0: 173 125 085 159 092 148 178 113 116 160 134 118 148 127 176 131 109 147 121 143 058 143 114 139 125 157 148 124 081
1: 136 104 150 110 137 162 155 138 115 176 145 082 172 129 165 108 110 166 114 156 117 141 092 160 109 127 157 119 104
2: 090 129 075 119 142 134 101 142 109 123 140 183 160 087 092 164 140 139 158 079 159 126 176 112 132 108 120 122 127
3: 125 123 123 162 113 116 100 121 105 125 123 142 093 149 089 126 175 121 136 117 107 140 115 120 175 126 097 123 115
4: 071 134 138 108 157 130 123 101 169 143 175 129 156 081 118 091 130 135 117 149 094 155 132 086 136 115 150 135 131
5: 094 114 131 141 123 144 103 131 128 163 135 166 142 107 123 104 153 136 163 106 124 116 139 139 138 156 124 115 089
6: 155 150 161 132 073 120 139 131 154 102 104 135 109 131 142 098 106 114 100 115 162 121 132 105 099 112 113 129 170
7: 139 106 122 141 106 112 125 143 142 129 093 128 131 125 104 152 137 122 099 136 152 136 132 130 127 149 120 132 146
8: 150 126 113 111 132 115 131 116 171 116 105 072 131 103 117 171 097 114 115 140 167 148 133 114 128 154 125 115 157
9: 152 134 143 112 130 109 118 101 143 110 089 084 124 112 114 154 131 145 125 140 157 127 133 107 129 135 115 128 159
10: 134 125 084 132 123 105 122 120 145 098 131 183 132 119 095 116 156 106 130 118 139 150 149 117 136 141 129 135 092
11: 121 110 121 107 101 141 124 142 171 156 128 094 161 091 128 142 092 142 109 116 121 124 135 135 149 150 158 103 095
12: 102 131 137 118 159 106 123 134 131 097 130 160 131 144 114 142 114 093 134 111 158 112 152 095 091 105 101 134 200
13: 124 139 110 157 134 064 132 108 156 109 127 188 087 117 090 088 162 086 126 149 092 178 132 119 175 139 135 146 050
14: 112 130 143 132 157 109 129 126 145 098 143 146 126 130 123 128 126 119 142 104 147 104 146 104 119 118 120 114 163
15: 071 128 101 139 161 108 088 096 136 113 141 172 141 080 069 124 182 122 146 144 113 174 162 099 138 127 113 116 089
16: 115 139 163 105 148 159 114 100 131 097 118 078 151 113 123 159 115 147 129 128 146 140 157 127 129 116 136 128 159
17: 117 122 137 141 145 093 121 130 128 099 120 195 080 148 105 101 169 094 130 112 155 118 149 099 139 119 096 132 125
18: 112 131 139 116 172 122 120 114 163 114 141 125 144 115 083 126 129 113 104 151 163 163 154 110 116 121 130 121 152
19: 152 130 190 128 123 130 121 158 109 167 147 128 085 179 174 105 128 130 135 140 092 093 109 161 135 116 134 138 104
20: 162 140 190 129 122 158 126 156 124 166 132 103 089 167 180 105 138 128 101 154 080 095 080 184 135 128 144 139 093
21: 089 130 157 125 138 148 104 153 110 155 154 114 172 146 134 123 139 151 143 083 119 135 137 128 123 140 145 131 119
22: 121 145 151 119 162 124 112 135 119 098 137 165 122 141 113 128 156 108 142 138 153 114 155 113 112 106 105 148 176
23: 166 135 088 156 108 121 181 106 120 131 136 136 135 134 179 099 112 106 127 133 071 152 090 130 122 165 137 141 075
24: 138 118 154 092 131 166 154 155 126 155 131 042 133 131 159 117 119 148 104 166 104 108 081 131 128 093 179 117 111
25: 139 115 166 083 144 147 144 117 130 163 133 030 125 128 142 119 092 155 105 182 130 137 120 130 139 136 172 091 139
26: 120 164 133 169 092 103 129 155 100 118 092 153 126 154 133 160 141 122 147 039 171 040 120 092 067 108 063 151 185
27: 091 105 111 127 150 128 119 117 145 134 120 103 153 087 103 100 134 144 133 160 116 190 127 104 162 124 126 106 109
28: 153 119 142 088 137 138 141 141 117 150 134 074 154 124 155 128 081 145 095 146 134 110 121 130 110 125 151 121 155
29: 135 106 167 079 146 135 146 126 143 147 116 055 135 114 148 142 086 145 107 178 154 137 120 125 130 128 156 112 134
30: 108 143 110 108 106 127 144 124 143 126 164 154 143 134 131 115 136 154 122 113 132 140 127 146 149 144 143 116 120
31: 142 129 114 119 124 133 143 115 125 152 128 140 116 139 120 117 133 147 086 161 098 162 119 175 164 162 147 123 068
32: 130 135 177 137 119 133 133 136 121 160 130 129 128 162 163 094 132 121 133 138 094 101 120 164 120 121 101 130 125
33: 157 098 104 140 126 117 145 125 125 164 110 153 098 135 112 094 122 123 113 145 114 144 108 159 156 147 142 140 090
34: 165 117 131 114 123 112 150 137 153 122 077 114 149 131 121 167 106 101 130 123 149 091 129 115 097 122 116 120 158
35: 149 127 110 130 113 124 128 127 136 123 123 121 142 116 124 150 130 131 125 118 154 130 137 121 119 143 133 125 137
36: 164 113 132 086 108 111 151 096 154 111 096 058 143 104 106 208 061 129 136 140 169 100 124 084 109 150 135 103 197
37: 126 107 137 143 142 118 147 135 133 129 158 151 102 146 119 085 150 131 101 151 082 158 099 141 139 128 136 120 081

073 125 132 113 142 152 106 162 139 141 158 135 132 134 141 117 118 139 145 080 116 080 139 146 108 120 137 124 120 -> 21
118 111 135 079 144 150 134 126 129 134 137 067 175 097 153 119 106 183 124 139 112 167 097 140 135 113 169 108 138 -> 1
139 106 156 091 145 167 127 138 133 130 133 081 113 118 127 122 099 156 130 148 106 115 111 147 128 111 176 110 120 -> 24
149 109 119 090 144 138 154 137 110 160 114 053 168 085 112 159 107 159 123 160 142 168 103 141 119 133 155 119 130 -> 29
141 140 117 137 133 105 138 115 132 161 106 129 119 119 137 110 136 124 091 162 095 162 113 149 154 143 127 146 059 -> 31
128 131 119 124 137 125 122 138 129 110 131 113 158 100 105 123 102 125 111 147 170 170 136 118 135 109 126 106 154 -> 18
145 116 098 143 107 136 179 109 106 136 143 149 130 139 168 112 114 130 144 133 087 143 085 131 132 155 139 116 062 -> 23
101 154 160 167 148 142 118 131 095 112 150 133 127 156 170 094 111 142 150 118 110 078 115 103 082 103 093 137 135 -> 32
118 132 084 133 117 152 136 130 116 118 128 169 129 110 135 147 116 144 159 074 135 124 145 125 112 146 118 138 133 -> 35
150 127 067 138 109 110 129 132 149 098 116 172 128 122 085 201 134 088 148 098 188 105 147 116 113 141 119 117 178 -> 35
101 123 119 130 155 109 110 127 144 087 141 145 118 105 107 072 143 135 122 139 147 161 153 126 154 103 134 141 150 -> 18
153 104 090 120 094 160 118 143 092 169 098 149 122 144 141 169 196 149 148 099 092 146 109 196 146 164 130 131 044 -> 31
104 155 127 178 174 095 121 098 118 068 142 210 066 147 098 095 155 080 119 159 141 140 179 096 139 112 099 153 132 -> 17
152 130 153 117 105 171 130 143 118 140 121 072 140 132 174 176 100 174 142 130 149 089 117 137 086 126 134 119 169 -> 28
134 112 107 112 126 154 134 137 114 152 145 108 138 105 111 178 122 174 142 140 137 160 124 138 128 135 157 121 144 -> 35
089 134 146 121 162 105 115 111 153 172 167 097 158 098 128 090 118 161 114 166 118 148 130 115 125 106 132 129 115 -> 4
